In the data rows, the value 128 means zero.
Some points, one per row:
tensor([172, 137, 156, 153, 156, 153, 147, 163, 141, 131, 147, 169, 156, 163, 153, 175, 153, 144,
        141, 159, 163, 175, 153])
tensor([137, 178, 144, 153, 144, 172, 131, 150, 150, 134, 178, 156, 144, 166, 175, 156, 175, 175,
        169, 150, 172, 172, 166])
tensor([128, 181, 128, 141, 178, 141, 156, 137, 181, 184, 175, 137, 184, 131, 128, 137, 128, 188,
        169, 166, 156, 134, 178])
tensor([166, 147, 163, 163, 163, 150, 141, 159, 153, 159, 147, 150, 150, 147, 163, 147, 141, 159,
        147, 159, 150, 159, 141])
tensor([169, 156, 166, 153, 153, 169, 172, 166, 134, 150, 150, 156, 166, 172, 178, 156, 169, 169,
        163, 169, 156, 169, 159])
tensor([172, 137, 166, 178, 153, 169, 166, 169, 141, 144, 144, 156, 163, 153, 175, 147, 153, 147,
        166, 153, 172, 156, 150])
tensor([166, 153, 166, 159, 153, 163, 150, 156, 153, 137, 156, 137, 147, 147, 159, 147, 166, 147,
        144, 163, 153, 147, 137])
tensor([137, 156, 147, 172, 144, 184, 147, 166, 150, 159, 169, 137, 144, 166, 184, 134, 178, 163,
        159, 150, 159, 178, 159])
tensor([166, 147, 159, 163, 150, 175, 175, 178, 156, 166, 150, 169, 147, 159, 166, 169, 175, 153,
        144, 172, 147, 175, 147])
tensor([166, 147, 181, 159, 159, 172, 144, 159, 147, 150, 144, 147, 137, 166, 153, 163, 169, 141,
        153, 150, 169, 172, 134])
tensor([147, 166, 137, 178, 147, 178, 175, 172, 169, 166, 172, 172, 134, 169, 181, 178, 175, 166,
        169, 166, 150, 184, 169])
tensor([156, 150, 163, 156, 144, 159, 137, 147, 163, 137, 156, 159, 175, 156, 147, 156, 175, 144,
        150, 153, 159, 156, 147])
tensor([169, 144, 178, 153, 156, 144, 150, 169, 150, 137, 159, 144, 144, 150, 147, 141, 163, 156,
        147, 156, 144, 147, 134])
tensor([159, 150, 181, 178, 163, 175, 163, 178, 141, 178, 159, 172, 166, 166, 178, 169, 175, 153,
        147, 178, 175, 181, 150])
tensor([166, 150, 175, 159, 153, 169, 156, 178, 141, 147, 159, 150, 175, 169, 172, 156, 163, 144,
        147, 169, 159, 175, 156])
tensor([172, 150, 166, 159, 150, 163, 150, 163, 134, 150, 156, 147, 144, 169, 166, 147, 163, 141,
        147, 147, 156, 166, 147])
tensor([159, 141, 159, 147, 166, 169, 137, 153, 159, 153, 141, 141, 134, 159, 175, 141, 150, 147,
        156, 166, 172, 141, 141])
tensor([153, 150, 153, 169, 163, 147, 147, 163, 159, 150, 163, 144, 172, 159, 156, 144, 141, 147,
        144, 159, 141, 134, 147])
tensor([156, 144, 163, 153, 150, 153, 153, 159, 147, 137, 137, 137, 134, 159, 163, 141, 169, 147,
        159, 159, 156, 150, 141])
tensor([172, 147, 178, 163, 159, 166, 153, 169, 159, 137, 144, 159, 141, 163, 134, 150, 166, 137,
        156, 150, 169, 169, 156])
tensor([172, 153, 166, 156, 159, 172, 134, 156, 166, 153, 134, 153, 147, 156, 144, 147, 172, 147,
        153, 153, 156, 163, 134])
tensor([150, 169, 159, 150, 141, 181, 163, 163, 169, 163, 175, 137, 131, 172, 166, 150, 181, 159,
        163, 150, 159, 178, 169])
tensor([169, 144, 159, 169, 147, 153, 156, 163, 147, 153, 163, 144, 150, 159, 153, 141, 156, 144,
        150, 166, 153, 156, 141])
tensor([163, 159, 147, 156, 156, 175, 147, 172, 150, 147, 147, 141, 147, 156, 163, 144, 169, 141,
        141, 159, 147, 166, 153])
tensor([159, 181, 156, 178, 150, 178, 184, 188, 128, 172, 188, 188, 150, 172, 172, 184, 172, 175,
        163, 188, 141, 184, 175])
tensor([169, 163, 166, 150, 159, 147, 144, 163, 137, 156, 147, 134, 163, 144, 137, 144, 172, 172,
        159, 163, 153, 137, 169])
tensor([159, 169, 181, 163, 163, 166, 153, 159, 134, 147, 156, 153, 169, 172, 181, 150, 166, 150,
        159, 166, 166, 169, 147])
tensor([159, 147, 169, 163, 159, 166, 144, 169, 150, 144, 150, 166, 175, 156, 150, 156, 169, 144,
        144, 159, 150, 172, 141])
tensor([163, 144, 169, 181, 156, 156, 141, 163, 153, 144, 153, 147, 178, 156, 159, 166, 178, 141,
        150, 150, 169, 156, 134])
tensor([166, 153, 178, 163, 159, 163, 144, 163, 156, 147, 141, 147, 166, 150, 175, 163, 163, 137,
        144, 150, 156, 169, 141])
tensor([166, 147, 159, 166, 166, 163, 153, 159, 147, 137, 134, 150, 166, 163, 169, 147, 172, 134,
        137, 163, 159, 163, 144])
tensor([172, 159, 175, 159, 156, 150, 163, 153, 137, 141, 163, 172, 159, 159, 141, 172, 166, 144,
        156, 150, 147, 153, 137])
tensor([166, 159, 163, 150, 159, 147, 150, 156, 137, 137, 144, 147, 144, 147, 166, 134, 153, 141,
        141, 166, 147, 166, 147])
tensor([172, 144, 163, 156, 150, 163, 141, 156, 159, 137, 150, 156, 156, 156, 141, 166, 159, 141,
        150, 166, 150, 153, 147])
tensor([159, 156, 159, 163, 141, 169, 150, 169, 141, 153, 150, 172, 147, 147, 163, 172, 172, 150,
        163, 166, 166, 159, 147])
tensor([178, 144, 166, 163, 159, 175, 144, 166, 163, 159, 141, 150, 181, 159, 166, 166, 166, 144,
        153, 159, 169, 159, 156])
tensor([178, 147, 166, 169, 150, 144, 134, 147, 147, 153, 134, 172, 150, 153, 178, 172, 156, 141,
        141, 163, 153, 137, 147])
tensor([128, 188, 131, 134, 184, 137, 188, 141, 181, 184, 181, 166, 188, 134, 128, 163, 131, 181,
        188, 141, 181, 134, 188])
tensor([156, 141, 147, 156, 153, 153, 141, 156, 153, 144, 137, 166, 150, 147, 150, 159, 150, 144,
        147, 159, 150, 141, 141])
tensor([134, 188, 147, 131, 181, 128, 184, 128, 169, 175, 178, 188, 181, 141, 141, 188, 144, 181,
        181, 131, 188, 134, 181])
tensor([150, 147, 172, 159, 150, 147, 144, 156, 147, 169, 156, 156, 172, 159, 147, 134, 156, 150,
        144, 144, 163, 147, 153])
tensor([156, 159, 147, 166, 156, 163, 150, 156, 175, 137, 156, 134, 128, 178, 163, 144, 166, 150,
        153, 166, 159, 153, 141])
tensor([169, 147, 159, 150, 144, 141, 169, 156, 147, 141, 150, 178, 147, 156, 137, 163, 159, 141,
        153, 172, 163, 150, 163])
14 more points follow, each with its number after it:
tensor([153, 156, 150, 172, 153, 144, 141, 163, 178, 156, 147, 147, 178, 166, 144, 144, 144, 150,
        147, 153, 141, 137, 153]) 0
tensor([166, 153, 169, 156, 159, 159, 150, 159, 147, 150, 147, 166, 169, 144, 166, 156, 163, 156,
        131, 156, 169, 153, 156]) 1
tensor([156, 141, 147, 166, 156, 153, 134, 163, 184, 147, 141, 181, 137, 166, 172, 181, 166, 137,
        141, 153, 144, 144, 147]) 2
tensor([159, 144, 150, 153, 153, 150, 156, 144, 188, 150, 147, 181, 181, 147, 144, 166, 147, 156,
        147, 150, 181, 137, 156]) 3
tensor([166, 178, 166, 175, 147, 178, 178, 178, 144, 159, 172, 184, 150, 163, 172, 188, 159, 178,
        159, 172, 141, 181, 172]) 4
tensor([144, 153, 144, 166, 169, 144, 147, 169, 184, 141, 147, 141, 188, 166, 141, 163, 141, 144,
        153, 163, 159, 163, 153]) 5
tensor([163, 144, 169, 172, 159, 150, 153, 159, 153, 134, 147, 166, 178, 159, 156, 163, 147, 150,
        159, 159, 156, 163, 134]) 6
tensor([159, 144, 169, 156, 159, 147, 169, 169, 172, 153, 150, 141, 184, 159, 156, 144, 159, 147,
        156, 163, 150, 147, 141]) 7
tensor([166, 147, 169, 169, 163, 172, 147, 159, 156, 144, 144, 141, 144, 166, 147, 153, 163, 147,
        134, 166, 153, 166, 147]) 8
tensor([159, 141, 172, 163, 156, 147, 156, 150, 137, 137, 150, 137, 163, 166, 163, 141, 166, 156,
        141, 147, 147, 159, 137]) 9
tensor([169, 150, 172, 163, 166, 159, 144, 150, 175, 150, 150, 172, 178, 172, 156, 166, 159, 144,
        144, 144, 153, 159, 144]) 10
tensor([156, 141, 178, 156, 156, 175, 159, 172, 147, 147, 144, 163, 144, 166, 153, 169, 163, 134,
        150, 144, 159, 172, 134]) 11
tensor([128, 188, 128, 128, 188, 137, 188, 128, 188, 184, 188, 188, 181, 128, 128, 188, 128, 188,
        188, 128, 188, 128, 188]) 12
tensor([141, 153, 153, 166, 147, 175, 153, 166, 150, 144, 141, 150, 147, 166, 169, 144, 163, 150,
        147, 166, 159, 169, 153]) 13
Which two of these numbered points are nearest to each point below, ignoring the 3 directions in which the first points spread most? Their numbers follow each, nearest first.
tensor([141, 150, 141, 159, 163, 144, 128, 141, 184, 147, 163, 188, 175, 150, 141, 188, 147, 150,
        150, 172, 141, 156, 166]) > 2 10
tensor([184, 178, 178, 150, 128, 131, 156, 166, 172, 178, 169, 150, 144, 141, 131, 144, 147, 178,
        181, 153, 163, 141, 172]) > 4 8
tensor([153, 150, 163, 163, 163, 178, 156, 156, 163, 156, 150, 144, 137, 163, 150, 141, 159, 150,
        147, 169, 141, 181, 150]) > 8 13
tensor([147, 134, 147, 166, 153, 156, 147, 169, 156, 141, 144, 137, 150, 166, 184, 147, 147, 144,
        153, 163, 144, 156, 134]) > 6 13
tensor([159, 144, 166, 166, 134, 141, 147, 166, 144, 159, 137, 147, 150, 159, 147, 156, 166, 147,
        141, 150, 169, 150, 144]) > 13 1
tensor([166, 169, 166, 175, 147, 184, 188, 175, 134, 150, 169, 166, 137, 172, 175, 166, 166, 172,
        175, 166, 153, 175, 169]) > 4 8
tensor([128, 172, 131, 134, 184, 131, 181, 128, 181, 178, 178, 184, 178, 144, 137, 184, 137, 175,
        178, 137, 184, 137, 175]) > 12 11
tensor([169, 147, 178, 159, 156, 153, 153, 150, 172, 137, 150, 166, 184, 169, 166, 156, 156, 141,
        134, 159, 150, 147, 141]) > 10 7
Here are 14 other points, each followed by its number:
tensor([141, 184, 150, 166, 137, 184, 156, 159, 144, 184, 178, 141, 134, 188, 178, 147, 178, 184,
        169, 175, 144, 188, 178]) 0
tensor([166, 181, 166, 184, 163, 181, 178, 181, 153, 181, 181, 178, 156, 188, 181, 188, 153, 175,
        169, 188, 156, 181, 181]) 1
tensor([153, 144, 181, 156, 156, 134, 147, 159, 178, 147, 137, 150, 175, 150, 163, 144, 150, 150,
        134, 159, 144, 144, 144]) 2
tensor([159, 144, 169, 156, 156, 147, 163, 169, 159, 144, 144, 159, 178, 169, 147, 147, 166, 156,
        153, 156, 153, 159, 150]) 3
tensor([172, 150, 178, 147, 153, 134, 156, 131, 134, 188, 166, 178, 147, 137, 153, 188, 159, 159,
        147, 131, 156, 131, 169]) 4
tensor([172, 141, 163, 166, 169, 144, 144, 166, 144, 137, 147, 147, 141, 156, 169, 150, 163, 144,
        153, 150, 172, 153, 150]) 5
tensor([153, 144, 169, 166, 169, 153, 141, 163, 141, 150, 134, 153, 153, 159, 175, 137, 166, 141,
        153, 163, 153, 163, 150]) 6
tensor([172, 150, 163, 147, 134, 147, 166, 156, 144, 159, 153, 178, 156, 159, 134, 172, 166, 156,
        150, 137, 159, 144, 150]) 7
tensor([159, 156, 141, 156, 153, 181, 159, 147, 169, 144, 159, 137, 137, 153, 163, 163, 166, 166,
        153, 159, 150, 163, 159]) 8
tensor([159, 150, 147, 156, 159, 144, 147, 150, 159, 150, 150, 153, 172, 163, 134, 153, 144, 144,
        153, 159, 150, 144, 156]) 9
tensor([153, 156, 156, 166, 150, 156, 153, 175, 172, 137, 147, 134, 141, 159, 175, 131, 169, 159,
        156, 172, 163, 147, 156]) 10
tensor([163, 147, 166, 159, 172, 175, 147, 169, 172, 166, 153, 147, 134, 169, 163, 150, 178, 147,
        144, 178, 147, 178, 156]) 11
tensor([175, 144, 166, 159, 150, 166, 163, 166, 141, 150, 150, 144, 163, 169, 169, 144, 169, 141,
        156, 153, 153, 175, 150]) 12
tensor([169, 147, 163, 156, 159, 166, 144, 169, 147, 137, 150, 169, 153, 150, 153, 163, 169, 144,
        147, 147, 147, 163, 153]) 13
The same question for these:
tensor([166, 150, 175, 169, 144, 141, 141, 156, 156, 169, 156, 163, 181, 159, 153, 156, 153, 156,
        150, 153, 166, 144, 141]) > 0 9
tensor([134, 184, 141, 159, 144, 184, 144, 159, 153, 178, 178, 153, 131, 181, 188, 137, 175, 184,
        175, 163, 163, 184, 181]) > 0 6
tensor([172, 150, 159, 156, 159, 163, 153, 169, 178, 134, 153, 181, 137, 163, 166, 172, 159, 144,
        153, 169, 153, 159, 156]) > 8 13
tensor([159, 153, 166, 159, 159, 159, 159, 169, 144, 147, 144, 159, 147, 163, 172, 153, 156, 150,
        144, 163, 159, 172, 144]) > 6 5
tensor([150, 153, 163, 153, 156, 163, 137, 147, 137, 141, 153, 156, 150, 150, 169, 141, 163, 147,
        150, 159, 163, 147, 137]) > 6 13
tensor([184, 134, 184, 153, 163, 184, 137, 172, 166, 181, 131, 156, 150, 147, 144, 153, 169, 134,
        156, 181, 134, 188, 137]) > 11 0
tensor([172, 153, 169, 159, 147, 175, 156, 156, 147, 147, 147, 137, 144, 153, 159, 134, 156, 150,
        150, 150, 150, 181, 141]) > 12 13
tensor([169, 144, 169, 172, 156, 153, 150, 156, 166, 141, 147, 159, 175, 153, 163, 166, 153, 153,
        141, 153, 156, 153, 144]) > 2 8
